Where one turn sends some rows of the set: a few examples, then the rows asked
Tik: [9,-14,4,5,9,5,-3,-6,17,-4,12,-12,1,-19,-12,2,15,12,-15,13,1,-23,15,15,-2,-16,-28,-24,2,-1]
biz: [-9,0,-26,-19,-4,8,-18,-13,8,-11,12,-4,2,-9,-1,9,12,-6,-21,-2,7,-11,-12,-1,-6,-23,-25,-11,5,36]
lifi: [7,-10,-1,12,26,12,-3,36,12,2,-6,-15,6,-25,2,13,26,11,-10,18,23,-13,-11,-5,2,10,-8,-21,10,1]
Tidi: [-4,9,-27,-7,-6,7,-24,-5,-4,-6,20,0,10,-6,-6,16,14,-3,-16,5,5,-21,5,8,-8,-28,-22,-7,-8,35]
Navi: [10,-5,-32,-11,-3,3,-8,18,1,13,-13,-2,4,-17,7,22,5,2,4,4,10,-16,2,-14,-6,13,24,-4,16,3]
vana: [-6,4,-26,-3,-1,4,-17,-12,7,-14,27,-6,8,-7,-7,12,9,-3,-17,6,9,-17,-4,5,-13,-23,-17,-12,-2,41]
fivov: [10,14,15,12,0,30,5,6,5,-10,-3,8,17,-6,-5,2,36,-6,-27,18,13,-20,-9,-12,-8,-5,0,-26,-12,-3]
Zut: [8,6,-29,-7,-7,6,-4,18,6,11,-11,-3,-1,-10,2,37,5,-1,7,16,1,-21,-5,-4,-5,12,19,5,11,-1]
doza: [9,10,11,4,4,32,18,5,7,-7,-6,10,11,-8,2,3,35,-10,-18,22,21,-16,-5,-5,-15,-5,-1,-35,-6,-2]
Pivuz: [14,14,11,9,5,27,18,3,15,-12,-11,12,4,-16,3,-3,26,-8,-24,15,18,-18,-8,-9,-10,-15,-5,-29,-6,-6]
mago: [-7,5,-24,-4,-2,4,-21,-10,8,-5,16,-3,4,-2,-7,11,10,0,-21,-1,18,-14,-2,1,-2,-26,-20,-7,7,42]
kuv: [8,3,10,6,-2,30,18,1,10,-16,-12,8,16,-13,8,-3,27,-1,-17,12,14,-28,-8,-9,-18,-14,-1,-31,4,-9]
Vev: [10,-5,-29,-1,-4,0,-1,23,0,7,-15,2,4,-16,6,35,2,0,3,12,8,-18,0,-6,4,2,24,0,13,-3]
Dav: [-15,12,-25,-6,11,9,-1,11,14,-4,-16,-23,-1,-19,-8,26,5,15,7,4,7,-1,8,12,4,-4,-22,-7,9,12]
faf: [1,8,-34,-4,-7,9,-9,26,9,6,-12,7,8,-13,3,33,3,2,5,19,7,-16,0,-10,-3,11,19,2,-3,-5]

Vev moves to Pivuz
lifi moves to Tik
Where do these go?
kuv moves to biz
Tidi moves to faf
vana moves to Zut

Where one turn sends some rows of the set: a few examples, then the rows asked
mabi: [-21,4,5,16,16,0,-4,32,-4,28,6,-8]
Zok: [-28,3,-4,-36,-20,7,-2,13,5,38,9,-17]
Ros: [-40,-8,-8,5,-6,0,-13,14,7,52,4,-12]
gule: [-29,2,-28,-13,-15,-1,-21,21,15,27,-7,-26]
kurip: [-20,15,-6,16,21,3,-6,30,1,30,-3,-13]
fud: [-14,19,6,-21,11,8,4,18,5,8,9,-19]
fal: [-14,11,4,-19,8,10,16,28,2,14,12,-22]
keses: [2,17,5,-10,7,13,6,23,-1,22,15,-25]
puv: [-5,12,-11,18,14,7,-1,31,11,36,1,-15]
savef: [-20,-4,-13,-33,-17,3,-7,7,8,29,14,-6]
Vinid: [-6,16,-9,-14,8,3,1,13,13,8,16,-24]
gezon: [-33,-2,-10,-30,-14,10,7,10,12,38,9,-25]
Novi: [-19,-8,-15,-1,-12,7,-10,25,6,57,0,3]
kile: [-34,-1,-16,1,-10,2,-12,25,2,59,-2,-11]
miku: [-9,12,-9,-20,-18,16,-8,35,17,23,-1,-33]
Pase: [-34,-3,-22,-4,-9,-2,-6,6,2,49,0,0]
fogu: [-15,10,0,18,12,11,-5,21,-1,38,3,4]
rif: [-26,0,-13,1,-1,3,-25,25,8,20,-14,4]
lome: [-17,4,-18,-30,-14,-1,6,8,2,33,12,-29]
mog: [-7,12,5,-6,-4,19,-11,38,11,17,-9,-3]

kile moves to Zok
savef moves to Vinid
Where do these go?
rif moves to gule
fal moves to mabi
Pase moves to lome

Where one turn sends some rows of the set: a few examples, then the rows asked
veni: [6,24,9,3,-16,-16,-12,-7,15,31,0,-45,17,5,13,-24,6,-20,39,-1,-12,17,16,1,28,30,7,10,16]
zuv: [16,-9,14,16,-3,-3,-10,-8,-4,24,-10,-19,12,-7,-2,-15,23,-19,37,-5,11,-15,29,-17,17,8,0,-7,2]
Rop: [8,-19,30,-4,-19,-30,-31,-4,17,18,-4,-17,31,10,3,-19,3,-18,27,-8,3,11,38,-13,21,41,4,6,4]
Midek: [-9,26,27,2,-23,-9,-24,-7,8,23,4,-43,8,12,11,-16,4,-9,33,-13,9,8,12,10,28,37,10,-2,-2]
sepe: [-12,17,15,12,-2,-11,-19,-3,3,29,5,-44,11,7,2,-14,-10,-3,28,4,-7,14,17,12,33,27,22,0,18]
Guled: [3,-2,29,2,28,3,-16,-27,6,1,22,-9,23,4,-6,-28,-3,-14,30,-28,-2,6,8,21,21,21,35,16,-21]
lol: [10,-11,2,11,19,-23,-5,-17,3,17,9,6,21,-4,-8,-18,12,-14,41,0,-9,15,8,14,3,21,30,25,-3]
garas: [8,2,23,-21,6,17,-2,-35,12,10,7,-36,30,12,6,-22,-14,-16,21,-13,2,21,16,6,31,25,23,-14,-10]
boti: [9,6,21,-15,-1,7,6,-39,11,12,5,-28,23,4,11,-31,-3,-16,32,-6,0,36,23,-2,18,26,25,-20,-8]
ket: [9,-16,15,8,-6,-2,-9,-8,-5,28,-7,-16,10,-4,-6,-1,18,-17,35,-2,22,-11,22,-9,13,18,9,-13,0]
Rabo: [14,-18,10,10,3,2,-10,-5,-3,27,-7,-24,18,-2,-9,-2,10,-19,29,-2,12,-20,23,-10,25,9,4,-4,7]
tumir: [5,-22,25,4,-6,-32,-29,-2,12,21,-3,-17,30,6,-2,-20,-5,-12,25,2,-8,15,44,-14,22,34,12,5,14]
muno: [-3,-4,23,16,18,-12,-23,-17,-5,2,12,2,16,3,-10,-22,9,-2,31,-20,3,-6,6,19,13,18,25,22,-20]
ber: [12,-2,14,6,26,-9,-1,-28,10,12,18,-3,24,-6,-2,-34,4,-20,43,-13,-15,28,15,11,9,20,39,16,-7]
muzo: [7,8,24,-6,13,11,-1,-36,7,5,5,-34,27,4,7,-40,-10,-12,24,-12,-12,25,28,-3,31,14,22,-13,-5]
todoz: [19,-6,10,-4,2,-15,-13,-20,11,10,8,-1,28,7,-1,-17,18,-24,38,-21,4,-2,-4,14,11,28,12,33,-20]
lefu: [18,-2,19,-14,9,-2,-6,-30,18,11,18,-7,28,4,3,-24,9,-31,42,-26,4,17,1,16,11,33,30,20,-22]
mipu: [-5,-22,37,2,-10,-26,-38,-2,8,16,-1,-18,27,12,-3,-16,-7,-7,19,-8,4,6,40,-8,24,38,11,1,3]

lefu moves to ber
lol moves to muno
Midek moves to veni
Where do these go?
boti moves to muzo
ket moves to zuv
mipu moves to Rop

Where one turn sends some rows of the set: a few examples, then the rows asked
mit: [19,4,-12,-1,-34,8,-8,-2,-13,0,15,5,-5,-18,26,6,16,9,26,-16,18,-4,-28,-1,-3,13,30,-16,5,13,-6,-2]
Lakop: [7,5,-46,-7,-6,0,-10,29,-12,-3,13,-10,9,-4,24,8,20,-4,53,8,-11,-6,-17,5,-3,11,31,-23,8,15,-17,-1]
Pena: [6,5,-9,-22,3,-9,-15,-16,-26,11,34,-33,11,5,6,9,8,3,32,1,30,0,-4,-6,1,-13,21,-13,-11,-6,-11,-9]
mif: [-2,18,-24,-16,-4,16,3,4,-1,-17,11,10,-3,25,6,-7,28,3,27,-14,6,18,0,9,-2,0,23,-32,0,38,-10,9]
bube: [17,11,-47,-11,-3,0,-22,-13,-20,6,18,-9,4,24,-7,8,18,11,1,-11,-11,-2,-5,-3,-8,-5,26,-36,4,16,-4,-14]
lafus: [-5,39,-14,2,6,-6,2,-12,0,-2,26,-9,12,-8,19,-1,12,13,42,-14,15,-6,2,4,7,-10,25,-30,-1,26,-28,17]
fufi: [16,-4,-20,-10,-10,6,-7,16,-20,-1,29,-17,11,3,18,-19,0,-8,17,-6,2,16,19,-7,-23,-4,17,-31,26,15,-17,2]
Moz: [5,11,-14,18,11,-13,-6,-1,-18,-1,21,-3,18,-13,-21,1,30,6,22,-11,14,6,-24,-8,-1,-2,16,-7,-3,2,-23,-4]
Salo: [1,1,-22,-17,-17,14,7,0,-19,-19,13,-6,-8,-4,-11,-11,30,-5,44,9,9,-5,-2,-8,-27,12,37,-27,1,-11,-11,15]
saboz: [21,6,-11,-14,0,1,20,8,-46,-6,21,-25,11,-15,-1,-6,9,2,26,0,20,-2,0,5,-27,4,33,-20,-4,6,-11,14]
sitir: [2,19,-35,-5,8,-4,-2,6,-14,-15,25,-9,-8,3,4,20,21,11,32,-21,0,-30,-13,0,-8,3,34,-31,-10,-3,11,1]
lusa: [-7,3,-19,-5,13,-6,-7,-27,-20,0,40,-3,4,-3,-24,4,15,-7,38,4,-10,5,6,1,-13,0,28,-30,8,11,-19,21]
bufis: [2,3,-19,0,-3,17,2,-13,8,30,21,-5,16,-4,32,6,13,4,29,-6,4,-5,1,-3,-3,-4,13,-16,17,20,-18,9]
Kibur: [4,6,-22,-5,-24,-1,-26,5,-19,-3,17,-11,1,12,-7,0,14,-1,29,-4,14,3,-20,1,-3,-18,30,-33,6,10,-4,-39]
nopav: [12,-2,-25,-10,2,21,-1,3,-20,-1,8,-3,22,7,-7,5,2,20,30,10,11,14,27,-7,2,-2,14,-32,-11,18,2,2]

mit moves to fufi
saboz moves to Kibur
Where do these go?
mif moves to lusa
nopav moves to Moz
bube moves to lafus

